Rotation paths and how fast each direction turns (degrees a step):
Each turn is a multiple of 5 degrees from 10 to 175, or 0.
Each row of a path follows its step; steps can be skipped.

step 0: [ -8   8  10 -10  10 -54  31   7 -13   5   3 -17   4  26 -26  14  19 -33
   8   1  47 -23 -11  34  21   1 -36  21  -5  31   0  40]
step 1: [  8 -38  30  16 -27  -1 -23  -5  31  15 -17  22   0 -21 -17  24  40   5
  25  11   9 -21  11 -26  -3  16 -42  42  31  29   5 -16]
step 2: [-11   3  -9   1   3  47  34   8  -9  -6  46  26 -40 -23 -18  25  40   7
  11  27  44 -13  32   1 -12   2  16 -21  11  11 -20  12]
step 3: [-32 -19  -2  31  41 -24  21  25  -6 -14 -24   6   7  -7 -34   5  12 -11
 -39   9  42  14  -1 -13 -15 -47  17  31  -4  27  27   3]
step 4: [ 11 -34   5 -32  17  20 -30 -17 -16  10   1  -9 -21 -11 -17 -44  31 -28
  -4  40  -6 -11  12   2 -17 -37 -48  23  33  -9  12  -5]
step 5: [  9   9 -38 -37  26 -34  -5  -8   1  12   4  13 -10 -23 -10   9  37 -11
  22  29   4 -32  -8  16 -30  19  35  -2   3  39 -11  53]
step 6: [-11 -32  -2  41 -21 -30 -25 -23   0   2 -13  47  21 -48 -25  32  32   5
 -36   9   3  11   7  12  -6  -5  -9  12 -13 -27  14  29]
step 7: [ -3 -10 -25  -4 -12  13   0  24 -27   0  28 -36  15   6   5  12  43  -2
 -26   5  36 -41  37  28   9 -21 -40 -18  34 -18  -1  23]
step 8: [ -7 -34 -16   6   1 -22 -10   3 -11  17  -1 -11  19  40 -29   0  37  35
   3  -1  28   3 -20  13 -11  11  22  45  28  62  -8   1]
step 9: [-29 -30 -13 -11  -3  20   0 -35  -4   7   9  50 -33 -12   4  -2  23  27
  -3  34  14  18  -5 -34  30   2 -23  34  36 -23 -10  25]
step 10: [-42  19 -38   5  36 -13  28  -9  -5  13   6 -10  15 -11  10  -4  53 -16
   7  37  37 -17  23 -13  30 -11   1 -26 -27  20  14   4]
step 11: [ 22 -25  11  14 -31 -45  12 -17  -6   5 -23 -19  -2  -6 -51 -20  56 -12
 -12  22  20  23 -24 -15 -19  -5 -12   4  11  -3  39 -23]
Speeds:
[  1   8   5   4 -12  13 -13  -4  -3  -2  16   7   9  -2  11 -17  -9 -13
  10  14  15 -11   7  -5   2  -4   3  -4  16 -15  -1   5] | 140
[ -2   6   3  -6 -10  -2 -14   4 -19  -3  -8  12  -6  23   9   2   6  -6
  12  -5  -6   9   1  -9 -17  -4 -14  -5   3  15   4   9] | 95
[-12   8  16   6   4  16  19  -2   3  -3   3  -5  -7   2   0   5  12   0
  13   9  11   7 -11 -23  10   0  -2   4   3   9   8 -14] | 45
[ -4   6 -13  -4   6 -10   3  17  15  -7 -16  -5   2  -2  17   7  -6   1
   0  -6   7 -22  -6 -17   2  -7   6  -2  13   5   3  12] | 155
[  7 -12   3  -2   4  -2  13   0   2 -17  -4 -11  24  -4   7 -16   9  -4
   3   3 -11   1  12  -2  -7  11 -15  -7  11  12  -8  -7] | 110
[  5  -9   6  12   1  10  -1  15 -15  10  -1  -4   1  -3  -4  16  -1   4
   1 -21   9   7  18  -5   1  -1  11   0  19   1 -17  -4] | 65

step 0: [ 63 -54  12   0 -13   9  22  41 -26 -10  33  46  23  15  -4   5  -5  15
  19   1 -13  -6 -32 -18  24  18   3 -42 -46  11  63  -4]
step 1: [ 20  -6  48  28  42 -31  -3   6 -36   3  -8  48 -27  -4  11   2  -8 -45
  19  34 -33  42  47  29 -26  -4  22 -51   8 -20  -6 -16]
step 2: [ 41  -4  -7 -30   3   9 -15   9 -38   1  27  52 -15  -2  34 -39 -15  30
  34  21  37  51  -7  11  29 -32   1  21 -40  -7  29  49]
step 3: [ 23  -9  11   0  12  16  11  36 -26  22  17  32  -1  57 -25   1  16 -68
  15  19  30 -21 -30  20 -23 -17   6 -74   8 -33   5  24]
step 4: [ 35 -27  30  25 -29  21  30  19 -71  -3  27  36  14 -29   6  -3 -18  13
  31  25 -36   0  28  56   5 -14  20  14  19  25  19  36]
step 5: [ 46  -2   4  -4   7 -25 -28  39  10  34 -39  40  -6  52 -11 -43  -8  -2
 -24   0  25  20  61  38 -10 -13  13 -31 -14 -17  26  37]
step 6: [ 15 -11  14 -24  12  11  16 -24 -51  -1   9  60  20  -7 -41 -28   8  12
  67  -1  -8 -31 -19  -2   2  14  17 -15 -12 -39  66  26]
step 7: [ 76 -43   9  36  10  14  -4   9  -5  -6  12  29  -3  31  23  48  -9 -18
   8  -9 -16  16  34  31 -23 -34   7 -54 -22   7  41 -24]
step 8: [ 14  33  18 -29  11 -43  -9  29 -47 -37   7  62 -14 -12  -6 -14 -26   5
  23  68 -19  31  29   3 -14  10  -1  -9 -31 -15  15  40]
step 9: [ 55  -3  33   9  35  16   5   0 -22  49  15  49  -7  12   3   3 -10   9
  -3 -11  67  23 -36  -5  17 -47  25 -43  -1 -22  25  27]
step 10: [ 15  -3  36  -7 -19   4   7  38 -42 -18  45  46  29  22 -23  -6   8 -53
  63   3 -18  -6   5  62 -16 -29 -23  -3 -21  -8 -14   2]
step 11: [ 31 -20 -13  37   8   2  -4  45 -25  -6  22  18  -7   2  -1 -39 -27  37
 -33  18 -12  19  14  45  -8 -24  64 -45   4  12  31  52]
Speeds:
[-11   6 -13   3   1  -9   8   6   9   4   3  12   9   8  -8  -7 -11  -4
  -1  12 -14  -6 -11 -22   4   2  22 -13   9  -1   0   5] | 135
[  6 -19   3  12   3   3  10  -2  -2   1   9   3   7   2 -21  24   5 -13
  10  -9  -9   2  -2  -1  18   4  -7   0  12   0  -8  -6] | 115
[  9 -12  -8  17  22  -4  -1  11  -3   7  -3 -23   5   6   5   0 -10  -2
  -7 -10  14   3   7 -11 -12  -9   2 -10   5  -8   0   1] | 170
[  6 -12   2   3   8  14   4   3  18   6   5  14   1  -5  14   9  12   4
  -4  -8  -2  -5   4 -11  -3  -4  14  14 -15   9  -7  19] | 155
[ -4   3  11  -5   6 -12  -5 -12   8  20  -8  12   4   2  -3 -14  -5  -1
  12 -13  13  19   4  -6   9  -3   4  18   7 -11  -4  -2] | 100
[  2  20  15   2  10 -11  -4   3   7 -13  10   7  11  -8 -16  12  -8  16
  -7 -13   0  -2  -5  -2  -5 -14  -1  -5 -14   1  -3  -9] | 35

step 0: [ 37 -30  17  -1 -19  69  -8 -15  21  57  41  -3 -14  16  20 -31  -2 -12
  20 -11  -8  12 -20 -13 -23  20 -29   4  -2 -14  19 -55]
step 1: [ -6 -23 -39 -48 -32  -2 -13  15   4  29 -41  12  54   9  31 -12  29 -17
 -38 -14  -8  -5  17  12  34  -9  18 -39  39  -5  20 -36]
step 2: [-54   1  -4   4   1  10 -31 -20   2  -1 -31 -61  -1   9 -11 -39  26  -2
  -9 -35 -10  26   2  25 -17 -23 -15 -28 -41  45 -47   8]
step 3: [ 10  -3  49  17 -11  24   6  17 -41   1  43 -27  -8  24   1 -17  17 -64
  24  -7 -24  15  18  35  -8 -56  -4  24  34 -12  18  11]
step 4: [-29  -4 -26 -21 -11  -5  -1  21 -47  26  11  34 -31   8  -1   6  19 -29
 -22  60  14 -34  66  -4   7  12  20 -13  20  36 -25   5]
step 5: [ -8  64   0  -4 -16 -13 -22  32  -3  36  13  -5 -14  33 -43 -37  11  50
  20  17  -8  54 -18 -34 -14   9   8   2  -8  19 -36  15]
step 6: [ 42  28 -17  14  -8  -5   5 -33 -52   8  -4 -16  13  22 -27 -13  26  25
  -7  20  -2 -18 -15  29 -22   5 -51  28  55 -35  43  -5]
step 7: [  1  54 -17 -10  -4  28  11  11 -20  17 -41  -1 -24  -7   7  40 -29 -15
 -55   3 -18 -54 -14  14  -2  12  -1 -42  -1 -29 -49  -2]
step 8: [-45  21  37 -29   3 -39  30  26  10   2 -12 -23  -3 -23   9 -60 -34  24
 -13  -5 -25   4 -14  10 -33  -1  21  45 -23 -43 -11   9]
step 9: [ 16 -20 -29 -12  -4  13  14 -56 -36  26  20  -6 -12 -33  42 -13   3  -9
  46  45  17 -23 -17  -4  -8 -40 -13  30 -38 -38  11 -12]
step 10: [-12  48   1 -15  14  24 -19  18   4  48  23  43  58 -53  29  37  20  -4
 -31   2 -12  -2  -5 -17  38 -14   9   3 -20   9  -8 -23]
step 11: [-23  26 -13   6   1  -4 -13  -5  15 -35  38 -25  26 -16  16 -72  39  23
 -19 -60  42 -16  20 -22 -14  27 -10  12 -12  -1  -7  -9]
Speeds:
[ -6  -5   2   5  12  12  12  -5 -11  -7   3  -2   8 -11  13  11  -2  18
  -9  -9  14   8   0 -17   8   4   7   7  -9 -20   0  -3] | 25
[ -2   2  -4   2   3 -19  -4   2  -5  -2  -1   3 -12  -7  18   5   6  -5
 -21   7 -15  13  -8  -1  22  13  -4  -9  -3   8 -10   0] | 125
[ -6  -6  -7   6   2 -17  14 -19  -3   5  -1 -18   4   1 -18  -1   0   7
  14   2  -6   9 -10  -8  13 -18 -13   2  -4   3  -5   0] | 110
[ 13  -1   1  14   4  -5 -11   3  -2  -9  -7  -4  -2   0   1 -27   1   3
   5  -2   9  21  -5  12  -8   8   1  15 -16  -2  -9   7] | 120
[ -9  -7  -2   2  -3   1  22  -3   2   2  11   7 -13   5  -8 -15 -23 -20
  -2   3  -2   3   5  -5   6  14  13   8   1  -5  -6 -10] | 85
[  1 -14  10  -2   5  -9  -8  14  -2  16  16   9  -7 -11   4   4   0  -1
  13  22   3  -2  11 -15  -2  -8  -3  13 -12   2  -3  10] | 70
[ 10  -2   8  -2   2  -8   1  10  -8   4  17  -8  30   1  -1  -4 -20   6
  -7   6  -6   5  -5  12   7  -1  15 -10   4   3   9   8] | 155

step 0: [  8  -6 -18 -37  12 -27   0  15  62  38   0  39 -11  18 -13  22   9  43
 -22   1  -6  13  71   4  45  10  -9   5  -7  24  16 -28]
step 1: [-25   7 -22 -23  32  14 -10  24  35 -34 -29 -12  37  30 -24  12  26  54
  -5  19  27  19  13  22  47  12  11  18  -7 -22 -46 -36]
step 2: [ -1  -4   4 -41 -12   7   9  19  11  -3 -72  62  43 -26 -41  11 -15  21
 -11  15  -7 -25   0 -10  27   4 -44  17  -3 -35 -27  -9]
step 3: [ 28  11  -2 -27 -21 -56  13  43  16  25  23  48  13  13 -56  -8   4  16
  -3   0  11   8  22  35  36  31 -12 -40   8 -37 -12 -14]
step 4: [-34   1 -20 -21  11  -1  17  41  22 -16 -14  -5   1  47 -43  24   0  35
 -32  12 -42  44 -18  18  15 -11   4 -21   9 -67  17 -25]
step 5: [ 27 -16  25 -38  11  31 -34 -23  11  -1 -29  25  -5  30 -40   7 -15  24
  -6  14 -52 -16  48   3  10  19 -26   8 -13 -64   3 -24]
step 6: [ 20  -4  11  21   3 -30  11  12  61 -25  12  13  -8  27 -42   7  26  23
  18  27 -17  -9  20 -29  36  71 -38  -6  18 -24 -21 -17]
step 7: [ 15 -46 -52  -7 -20  -1 -25  32  51 -38  -9   9  19  19 -36  38 -10  10
 -47  38  -4   2 -10 -32  12  -4   7 -30   4 -29 -25 -14]
step 8: [ -6  -6  -1  -8  -3   6 -41  55  13  17 -37  29 -13   2  -9  31   3 -13
 -17  55 -35 -35  67  35  15  11  -1 -17   4 -32 -27   2]
step 9: [-37 -24  22   6   4 -43  15  13  34  10  -6   9  -3  15 -49  28  13  54
 -41  30 -16 -16  41  18  47  31  -6   2  -9  30  19 -23]
step 10: [ -8 -31 -19 -31  35 -23 -15   9  15 -32 -51 -18  45  34 -26 -23  16  34
 -33  20  33  -1  43 -18  31  -8   5 -19  -8 -33  -7 -30]
step 11: [ -5  32 -16  -6 -18  -5  -8  26  42  42 -73  43  27  12 -12   3  -3  -5
   3  29   5   5  38 -20  36   2 -49  15   3 -36  -7 -22]
Speeds:
[  4  -7  -2   3 -12   3   3  -2  -8  -4 -23  -3  -1   7  12   3 -12 -11
  -2   7  -3  -3   2   8  -6 -10  10  26   3 -20  -9  -6] | 120
[ 17   0   1   6 -10   1   5   3   6  36   5  -2   0   6   4  -7   9   0
  17  11   0   3  11   9   7  12   0   9   0   1   0   9] | 130
[  0   1 -11   6   6  -6  -6 -11   6  -1  -5  -1  -5  26   1  -2   9  -3
  13 -14  -1   2   9  -6 -11  -9 -20   5 -10  -1  16 -14] | 65
[  8  11   5  -6 -12   0  -1  11 -25   2   1   4  -9   3  -8  -1  -1  23
  10 -15  -6  17  -8 -12   1  -4  -4   4   1  -8 -12  -4] | 35
[  5 -11   2  10  -8  -4 -19   1  -9  -3   7 -10 -16   9  -2   8  13  -8
  -7  13 -18 -12   0 -22   3   5   7  -2   4   5  -3   2] | 35
[  1  12 -20   1 -14 -11  -7  21   2   8   8  13  -5  -1   8  10 -10 -14
  -5   0  -9   7  -1  11 -10 -11   4 -15   5   1   8  -4] | 85
[  9 -19  -2 -13  -7  -8  16  12   5 -13   8   3 -16  -2   3 -17  10  -4
  -8  -3  15  11   9  -8  -1   0   3   6  11   0  11  -2] | 110
